The same turns and mirrors carry the whole set onto itself and the rows of a family onto each other. Which other rows belong to the same family as each row named below? List them in the order they appear above.
These 28 rows form 7 families of 4 rows each.
Pep: 287; 13; -248; -141; -146; 122; 185; -211; 118; -13; 22; 64; -299; 363; 230; 285; 232; -151; 250; 57; -75; -114; 277; -6; 44; -367; 218; 25; 57
nizi: 50; 95; 12; -68; -37; -343; 106; -102; 155; -332; -211; -239; 174; -300; 28; -369; 124; -86; 213; -364; -68; -243; 13; -179; -114; -120; 168; 70; 78
Nirem: 309; 55; 258; 6; -87; -116; -216; -129; -101; -134; -359; -97; 210; -140; -9; -395; 73; -73; 21; -162; 12; -154; -171; -127; 49; -29; 324; 186; 32
Sar: 151; -110; -247; -183; 69; -44; 234; -235; 249; 44; 50; 302; -92; 32; -276; 310; 19; -4; 315; 271; -193; -54; 153; -75; 114; -304; -128; -124; -198
Mazu: -2; -401; 219; -115; -56; 82; -18; 150; -168; 83; 127; -126; -169; -86; 124; -16; -107; 191; 169; 278; 139; 214; -443; 141; -140; 391; -95; -40; 11
dat: -118; -152; 101; 34; -1; 234; 287; 186; -39; -144; 129; 100; -366; -16; -24; -169; -146; 432; 376; 181; -93; 259; -296; -48; -103; 122; 87; 53; 147
zilu: -189; -94; -78; 129; -13; 197; 241; 352; -302; -96; 140; -234; -199; -73; 51; 197; 571; 14; -169; 0; -126; -59; 110; 301; 107; 27; -299; 220; -92
gabev: 262; 66; -39; -64; -12; -294; -283; -349; 164; -229; -222; -138; 120; -203; 36; -314; -116; -229; 58; -170; -125; -8; 88; -262; 35; 21; 22; -66; 121
sibo: -76; 83; 94; 158; -245; -186; -150; 71; -96; 125; 193; -169; 213; -278; 32; -286; -36; -318; -169; -184; -17; -258; 224; -394; 66; -70; 184; -81; 35
Pel: 225; -438; -94; -154; 30; 105; 44; 4; -76; -6; 58; 23; -193; -31; -44; 30; 53; 303; 280; 287; 99; 17; -563; -253; 31; 285; -97; 49; 47
Luda: 150; -74; -429; -287; -176; -66; 151; -129; 200; -171; 226; 204; -108; 114; 3; 246; 154; -192; 207; 135; 214; 238; 108; 11; 33; -380; 170; 18; 62
zuf: 254; 43; 51; -242; -63; 61; 329; 232; -215; 156; 349; 90; -305; -89; -148; -14; -249; 367; 68; 183; -234; -102; -374; -90; 25; 235; 15; -153; 138
Lifi: -126; 96; 113; 295; -180; 284; 24; 214; 2; 24; 144; -153; -115; -69; 292; 1; 504; -97; -294; 9; -221; -172; 139; 390; 275; 44; -126; 151; 18
leb: -70; 40; 116; 293; 55; -177; -367; -81; -19; -331; -169; -65; 102; -342; -69; -285; -30; -149; -80; -115; -51; 43; 140; -54; -56; -109; 272; 36; 40
mivif: 254; -41; -274; -311; -349; -167; 17; -5; 247; 193; 140; -52; 11; 229; 93; 372; -46; -72; 151; 141; 87; -13; 191; -264; 116; -323; 62; -197; -83
Kubi: 179; 108; -106; -232; -230; -180; 142; -269; 294; 45; -209; 116; -83; 184; -8; 212; -8; -144; 223; 255; -87; 27; 273; 165; 37; -352; 51; -209; -180
Fil: -27; -197; 165; -87; -27; 220; 220; 238; -56; 69; 233; -155; -225; -62; 66; -207; 24; 312; 95; 97; -9; 254; -409; -127; -13; 313; -318; 343; 161
fug: -161; 245; -138; 205; -302; 164; 138; 191; -93; -191; -6; -192; -80; 10; -146; 207; 392; -247; -185; -69; -209; 154; -213; 383; 194; 288; -25; 189; -150
dufa: -164; 417; -211; 138; -157; 100; 240; 398; -142; 120; 82; -237; -98; 96; 109; 49; 86; -68; -442; -53; -184; -274; -66; 11; 164; 315; -79; 107; -151
zepuv: -211; -292; 101; -206; 65; 90; 183; -33; -59; -159; 456; -172; -146; -98; 105; -118; -223; 300; 321; -16; -35; 160; -196; -78; -213; 379; -95; 93; -5
Zibep: 142; 145; -278; -247; -4; -141; 94; -118; 304; 13; 91; 175; 110; 214; 56; -12; 144; -246; 228; 134; -94; -79; 300; 7; 178; -533; 15; 56; 116
ked: -203; 6; -39; 135; -46; 288; -3; 168; -222; 96; 172; -198; -256; 49; -29; 288; 260; -133; -110; 86; -407; 0; -242; 355; 252; 160; -365; 163; -92
dogit: -37; -124; 126; -81; 8; 30; 153; 258; -189; 328; 183; 148; -223; 107; 69; -5; -298; 390; 247; 78; -39; -36; -220; -87; -141; 367; -146; -112; 54
bedi: -104; 196; 132; 70; -106; -211; -1; -184; 342; -235; 21; -231; 269; -280; 216; -408; 55; -177; -150; -348; 43; -120; -58; -6; 3; 116; 13; 48; 48
Gela: 77; 273; -71; 54; -52; 85; 275; 402; -242; 55; 137; -290; -25; 10; -49; 233; 345; -8; -337; -317; -133; -86; -75; 236; 206; 204; -305; -7; -77
tizu: -188; 121; 10; -24; -8; 192; 165; 156; -157; -75; 149; -196; 151; -28; -194; 264; 247; -73; -262; 88; -228; 153; 88; 390; 230; 49; -261; 190; -419
lod: 56; 95; 156; 42; -161; -355; -279; 25; -107; -118; 28; -249; 195; -275; -15; -316; 27; 98; -39; -312; -114; -351; 135; -208; 141; -262; 95; -64; 53
vegut: 228; 53; -204; -255; -132; -149; 114; -189; -85; 49; 331; 11; -58; 175; -96; 214; -35; 14; -50; 228; 150; -29; 15; -349; 169; -472; -28; -359; 12

The rest of the family of fug: dat, Luda, leb
The rest of the family of bedi: Sar, Pel, Lifi
The rest of the family of Pep: Nirem, zepuv, tizu
The rest of the family of gabev: Fil, Zibep, ked
The rest of the family of Kubi: nizi, Mazu, zilu

The same turns and mirrors carry the whole set onto itself and the rows of a family onto each other. Which other rows belong to the same family as each row named below? List them in the order they appear above.
These 36 rows form 9 families of 4 rows each.
niduz: -223; -384; 265; -402; -442; 107; 168; -249; -64; -262; 638; -176; 231; 367; -213; -71; -90; -100; -205; -606; 172; -197; -82; -46; 432; -61; 76; 329; 18; -301; -255; -148; -93; -205
Ralok: -11; -565; 333; -439; -378; 136; 565; -361; -48; -159; 567; 212; -179; -7; -33; 61; -6; -450; 25; -265; 163; -62; -292; -242; 241; -22; 414; -41; 99; -121; 173; 48; 41; -386
losul: 252; -11; 101; -495; -335; -10; -50; -610; -476; -17; 465; 301; -244; -383; -62; -36; 269; 168; -143; 338; 210; 101; 153; -9; 321; 260; 399; 124; 391; 194; 107; -379; -225; -16
gotod: -48; -457; 301; -415; -383; 158; 476; -427; -129; -225; 428; 242; -177; 8; -268; 51; -28; -380; -125; -255; 55; -106; -279; -287; 219; 23; 513; 29; 140; -146; 172; 110; -11; -481
tivu: 51; -602; 343; -329; -410; 249; 578; -340; -112; 0; 506; 269; -140; -72; -235; -147; 13; -329; -160; -236; 298; 130; -251; -159; 208; 111; 351; 99; 111; -225; 219; 2; 36; -498
tig: 191; 66; 10; -568; -387; -37; 75; -576; -387; 144; 480; 293; -472; -257; 93; -72; 371; 80; -155; 207; 323; -93; 206; 66; 163; 95; 259; -134; 311; 255; 112; -387; -36; 56
vipa: 241; -62; -12; -749; -447; -10; -13; -703; -364; 138; 563; 372; -352; -332; -188; -29; 165; 30; 10; 339; 250; -126; 141; 69; 107; 112; 348; -20; 240; 239; -32; -492; -133; 37
Pere: 76; -596; 337; -339; -462; 294; 549; -367; -183; -206; 513; 309; -38; -15; -153; -31; 71; -367; 16; -389; 250; -17; -215; -210; 226; 30; 301; 191; 53; -224; 94; 98; 34; -332
vuv: -131; -407; 78; -412; -398; 201; 274; -226; -164; -256; 553; -171; 133; 377; -196; -148; -93; -185; -222; -498; 186; -164; -284; -9; 578; -207; 17; 271; 145; -263; -129; -6; -174; -269
depu: 191; -91; -233; -474; -301; -35; -16; -607; -310; 48; 564; 364; -309; -448; -210; -161; 221; 78; -141; 229; 297; -46; 182; 230; 142; 67; 228; -85; 154; 285; 95; -461; -195; 173
komuz: 178; -259; -130; -290; -639; -269; -302; -490; -92; -134; 562; -46; 4; -48; -276; 185; 51; -81; -264; 249; 507; -191; 76; 178; 256; 243; -43; 160; 368; 303; -172; -764; -229; 57
gibiv: -186; -530; 262; -365; -444; 242; 723; -383; -44; -122; 443; 89; -180; 62; -162; -15; 45; -333; -147; -268; 345; -2; -144; -211; 241; -56; 376; 3; 85; -135; 242; 40; 48; -400
rezak: 103; -144; 4; -182; -544; -270; -135; -374; -60; 35; 454; 52; -131; -16; -364; 76; -89; 88; -378; 166; 386; -253; 194; 187; 259; 155; 26; 157; 399; 446; -184; -716; -369; 147
fori: 358; 3; 17; -567; -332; 21; 155; -531; -372; -6; 598; 290; -433; -409; -74; -200; 327; 66; -126; 228; 379; -33; 65; 222; 206; 55; 227; -17; 243; 300; 40; -553; -218; 94
lut: 9; -204; -106; -269; -473; -244; -221; -240; -97; -10; 407; -127; -32; -101; -420; 123; 4; 9; -239; 145; 505; -247; 40; 154; 238; 289; -62; 96; 288; 331; -253; -755; -276; 108
Mogem: 122; 51; -13; -541; -431; 2; -38; -570; -352; 82; 472; 275; -329; -362; -131; -92; 278; 99; -144; 286; 373; -167; 258; 179; 226; 96; 304; -142; 428; 308; 265; -418; -214; -16
fego: 186; -293; -179; -82; -628; -87; -199; -491; 32; -87; 473; -171; -68; 92; -261; -82; 89; 14; -344; 247; 544; -341; 47; 169; 231; 94; 26; 82; 297; 336; -6; -752; -285; 85
vomu: -173; -373; 274; -275; -381; 130; 178; -301; -20; -270; 629; -276; 201; 234; -111; -195; -40; -99; -193; -580; 191; -348; -117; -171; 429; -121; -1; 331; -6; -235; -26; -211; -214; -282
duvok: 203; -70; -67; -642; -273; 40; 32; -688; -260; 96; 453; 297; -385; -428; -162; -159; 297; 58; -81; 374; 306; -113; 89; 16; 168; 67; 269; -54; 256; 282; 148; -536; -180; -47
pufum: -211; -511; 206; -404; -476; -98; 146; -316; 70; -318; 546; -252; 191; 314; -2; -167; -58; 72; -314; -441; 79; -201; -195; -73; 355; -192; 120; 340; 114; -275; -188; -76; -252; -212
rik: 256; 30; 57; -562; -411; -44; -81; -709; -341; 91; 653; 294; -358; -207; -26; -8; 320; -7; -164; 307; 412; 11; 217; 159; 366; 218; 276; -22; 334; 194; 189; -375; -125; 33
Kisib: -201; -494; 189; -346; -462; -12; 280; -279; 116; -310; 612; -156; 172; 263; -158; -35; -70; -79; -116; -527; 179; -294; -216; -52; 498; -211; 291; 268; 91; -338; -131; -14; -206; -121
gusov: -71; -527; 237; -395; -413; 84; 571; -276; -94; -63; 477; 122; -112; 30; -81; 1; 90; -401; -11; -327; 314; 98; -272; -175; 148; -72; 355; 15; 10; -176; 284; 109; -77; -453
zifo: -83; -554; 443; -423; -464; 195; 655; -307; -142; -163; 432; 40; -85; 83; -44; 75; 75; -396; -42; -237; 260; -78; -207; -226; 346; -28; 349; 160; 266; -81; 114; 98; -42; -468
sopu: -114; -627; 213; -395; -493; 103; 487; -461; -312; 23; 482; 276; -52; -29; -207; 78; -70; -301; -58; -365; 206; -40; -180; -171; 61; 36; 247; -96; 241; -253; 128; 254; 74; -278
Viko: -256; -476; 110; -470; -448; 52; 244; -225; -116; -247; 589; -260; 220; 243; -146; -59; 54; -56; -240; -520; 99; -206; -173; 31; 332; -25; 141; 383; 9; -317; -252; -32; -144; -326
git: 18; -203; 2; -242; -606; -342; -64; -381; -54; -96; 472; 17; -64; -246; -301; 65; 178; 136; -257; 132; 496; -264; 336; 253; 40; 202; 175; 188; 265; 413; -147; -726; -324; 131
zurid: 204; -98; 33; -530; -305; 1; 78; -618; -350; 0; 477; 325; -373; -397; -48; -251; 304; 85; -199; 311; 373; -115; 148; 49; 310; 62; 199; -64; 316; 369; 60; -578; -32; 55
par: 44; -98; -11; -285; -497; -179; -195; -344; 86; -73; 591; 76; 15; -17; -270; 79; 49; 172; -149; 19; 570; -304; 99; 300; 173; 217; -43; 83; 336; 427; -74; -787; -262; 71
saku: -22; -299; -51; -293; -482; -183; -191; -372; -76; 51; 368; 48; 50; -55; -339; 187; 48; 139; -360; 170; 518; -255; 242; 245; 160; 83; 126; 81; 365; 439; -240; -659; -360; 103
nozo: -180; -401; 228; -477; -469; -138; 232; -33; 159; -321; 631; -221; 50; 159; -155; -246; 160; -149; -44; -472; 193; -251; -120; 18; 442; -67; -28; 298; 116; -410; -153; -121; -138; -158
fomo: -220; -429; 124; -441; -457; 49; 225; -110; -161; -315; 520; -132; 171; 118; -59; -133; -140; -119; -237; -525; 6; -220; -178; -48; 475; -86; 57; 430; 29; -208; -211; -61; -270; -252
Rotob: 123; -149; -135; -348; -552; -134; -178; -391; -139; -207; 451; -109; -44; -166; -398; 26; 74; 44; -230; 252; 401; -282; 141; 194; 113; 214; -113; 138; 376; 399; -124; -761; -363; 78
rinaf: -38; -568; 351; -194; -393; 121; 567; -356; -250; -77; 490; 182; -144; -13; -280; -202; 108; -279; 21; -317; 141; -66; -240; -224; 56; 88; 212; 109; 166; -187; 205; 138; 99; -410
Zis: -224; -483; 146; -321; -383; -188; 164; -219; 17; -237; 516; -215; 141; 236; -264; -256; 2; 19; -46; -499; -5; -258; -170; -147; 411; -200; 134; 273; 175; -312; -112; -2; -159; -237
zekek: 67; -37; -17; -213; -575; -256; -204; -383; -99; -61; 450; 15; -18; -36; -375; 35; 14; 207; -329; 32; 494; -346; 115; 230; 115; 228; 32; 208; 345; 435; -105; -727; -381; -2

The rest of the family of Mogem: Pere, Kisib, Rotob
The rest of the family of Ralok: niduz, duvok, zekek
The rest of the family of par: gotod, vipa, vomu
The rest of the family of lut: tivu, tig, pufum
The rest of the family of git: vuv, depu, zifo
The rest of the family of fomo: gibiv, fori, saku

The same turns and mirrors carry the whole set onto itself and the rows of a family onto each other. Which other rows belong to the same family as each row named below? List them in the order they appear above.
These 20 rows form 4 families of 5 rows each.
dud: 118; 15; -220; -676; 108; -27; 17; 162; -244; -314; -97; 110; -354; -394; 51; -231
fegi: -276; 64; -71; -28; -269; 67; -323; 336; -416; -54; -170; -7; -324; -118; 307; -141
toz: -111; 170; -31; -469; -97; -6; -102; 203; -233; 62; -144; -498; -460; -231; -370; 333
vofam: -199; 212; 337; -95; 87; 82; -31; 161; -456; 121; 156; 2; 135; 145; -109; -24
rulu: -20; -14; 82; -436; 398; 94; 192; 414; -356; -201; -78; 146; -7; -143; 214; 93
Dal: -141; 74; 86; -500; -278; 13; 118; 480; -398; -183; 14; -408; -331; -183; -478; 135
Vizug: -181; -77; -39; -121; -69; -154; -298; 400; -107; 51; 83; 86; -177; -92; 453; 138
rutuv: -115; 136; 67; -261; -67; -365; -508; 412; -98; 70; 46; 42; 75; -234; -435; 200
Zanod: -77; -26; -264; -220; -443; -88; -19; 286; -216; 193; -3; -180; -524; -212; 144; 18
Gedav: -149; 104; 112; -342; 257; -468; -142; 117; -120; 178; -81; -50; 0; -161; -262; 322
meliz: -301; -80; 150; -449; -8; -24; -133; 536; -186; -286; -250; -183; -492; -331; -242; 211
kel: 148; 50; 105; -222; -213; 371; -269; 29; -455; -135; 276; -2; -43; -108; -139; -228
Fufip: 55; 134; 380; -150; -83; 80; 14; 209; -597; -97; 219; 151; 8; -203; -416; -73
muso: 21; 96; 157; -506; -12; 240; -69; 230; -348; -204; 347; 18; 235; -214; -107; -300
bup: 236; 108; -255; -451; -1; -144; -344; 267; -249; 26; -13; -132; 271; -241; -362; 263
Gup: -42; 343; 11; -498; 101; 14; -434; 121; -185; 16; 102; -318; 213; -170; -366; 101
neb: -287; -183; 387; -257; -46; -111; 31; 272; -206; -76; 85; -159; -538; -174; -69; 277
zasom: 173; 109; -194; -333; 220; -121; 24; 213; -524; -133; -244; 284; 5; -380; 126; -40
Kan: -261; 221; -299; -306; -436; -287; -314; 341; -163; 36; 45; -121; -304; -102; 89; -198
fud: 135; -136; -257; -525; -119; -67; 153; 342; -226; -85; 111; 194; -89; -374; 246; -244

The rest of the family of Dal: dud, kel, bup, Kan
The rest of the family of muso: toz, Zanod, Gup, fud
The rest of the family of meliz: fegi, rutuv, Fufip, zasom

